In the data rows, zero lies at 4.5, halfway between 4 and 5.
Here are some points:
6 4 3 2 2 3 7 5 2 5 5
4 7 4 6 4 1 4 4 9 5 7
4 5 5 5 5 5 4 4 6 4 5
4 6 3 5 4 2 4 4 7 4 6
6 3 5 3 4 7 6 4 0 5 3
5 3 4 3 4 6 6 5 0 4 3
6 3 3 1 1 2 9 5 0 5 6
4 6 4 5 4 2 4 4 8 4 6
5 4 4 3 3 3 6 4 4 5 6
4 5 5 6 6 5 3 4 6 4 5
5 4 4 4 4 6 5 5 2 4 4
4 4 5 5 5 7 4 5 4 5 3
6 6 2 4 2 0 6 5 7 5 9
5 3 4 2 3 6 6 5 0 5 4
5 7 4 5 3 0 4 5 9 4 8
5 5 4 4 3 1 6 5 5 5 7
5 6 3 3 2 0 5 4 7 5 8
5 6 4 5 4 1 4 4 7 4 7
6 3 4 2 4 6 6 4 0 5 3
4 6 6 6 6 5 2 4 8 4 4
3 6 6 7 7 7 2 4 8 4 4
5 3 4 3 3 6 7 5 0 5 3
Then 20 other points, each followed by its number:
3 6 7 8 9 9 0 4 8 3 2 0
6 3 4 3 3 6 7 4 0 5 4 1
3 4 6 6 7 9 2 4 4 4 2 2
6 5 4 3 2 1 6 5 6 5 7 3
4 5 5 5 4 4 3 5 8 4 5 4
5 6 3 4 3 0 4 4 9 5 8 5
4 5 6 6 6 7 4 4 5 4 3 6
5 4 4 3 3 3 6 5 3 5 5 7
3 5 5 7 6 6 3 4 7 5 3 8
5 5 5 5 5 3 4 4 7 4 5 9
4 5 4 4 4 2 4 4 7 4 6 10
5 3 4 2 3 5 7 6 0 5 3 11
5 6 4 5 3 0 4 4 8 4 7 12
4 5 5 5 5 5 4 4 6 4 5 13
4 5 6 7 7 7 2 4 7 4 3 14
4 7 4 5 4 0 4 4 9 4 8 15
5 3 5 4 5 8 5 4 1 5 2 16
4 4 5 5 6 6 5 4 3 5 3 17
5 3 4 3 3 4 6 5 1 5 5 18
4 6 5 5 5 4 4 5 7 4 5 19
Which of these numbered points is nearest to each point below, looking only along the 2 directions in which the first points spread most? Its number follows each.
3 5 6 7 7 8 2 5 6 3 3 > 14
4 4 6 6 6 7 3 4 5 4 3 > 6
5 6 4 5 4 1 4 4 7 4 6 > 10
2 6 7 8 9 9 0 4 8 4 2 > 0
4 5 5 5 6 6 3 4 7 4 4 > 8
4 5 3 5 4 1 4 4 7 5 6 > 10
5 3 3 3 3 3 6 5 1 5 5 > 18
4 6 3 5 4 1 4 4 8 5 7 > 12
4 6 6 6 6 6 2 4 8 4 4 > 8
5 6 3 4 3 0 5 5 8 5 8 > 5
Here are 20 other points, each followed by its number:
3 6 5 7 6 3 2 4 9 4 5 0
4 4 4 4 4 5 5 5 2 5 4 1
5 5 3 5 4 1 5 5 7 5 7 2
5 6 3 5 2 0 5 5 7 5 7 3
4 5 5 6 5 6 3 4 6 4 3 4
5 3 4 3 4 6 7 5 0 5 3 5
5 6 4 5 4 1 4 5 8 4 6 6
4 4 5 5 6 6 4 5 4 5 4 7
5 5 4 4 3 2 5 4 6 5 6 8
4 6 5 6 5 2 2 4 9 4 6 9
5 4 3 4 3 3 5 5 4 4 6 10
3 4 6 6 6 7 3 4 5 4 2 11
3 5 6 6 7 8 2 4 6 4 2 12
4 3 5 4 5 8 5 5 0 4 2 13
5 3 3 3 3 4 7 4 1 5 5 14
3 5 6 7 8 8 1 4 7 4 3 15
4 5 5 5 5 4 4 4 7 4 5 16
4 5 5 6 6 6 2 4 6 4 3 17
4 7 5 7 5 2 2 4 9 4 7 18
2 7 7 7 8 8 0 4 9 4 3 19
The same question for these:
4 3 6 4 6 8 5 4 1 5 2 > 13
5 5 2 3 2 0 6 5 7 5 8 > 3
4 3 5 5 6 9 5 5 1 4 2 > 13
4 5 6 6 6 7 3 5 5 4 2 > 11
3 6 6 7 7 8 1 4 8 4 3 > 15
5 6 3 4 3 0 5 4 8 5 9 > 3
4 6 4 6 5 0 4 4 9 3 7 > 6
4 6 5 6 6 4 3 4 9 4 5 > 0
4 6 5 6 6 4 3 4 8 4 5 > 0
3 5 6 7 8 8 1 4 8 3 3 > 15
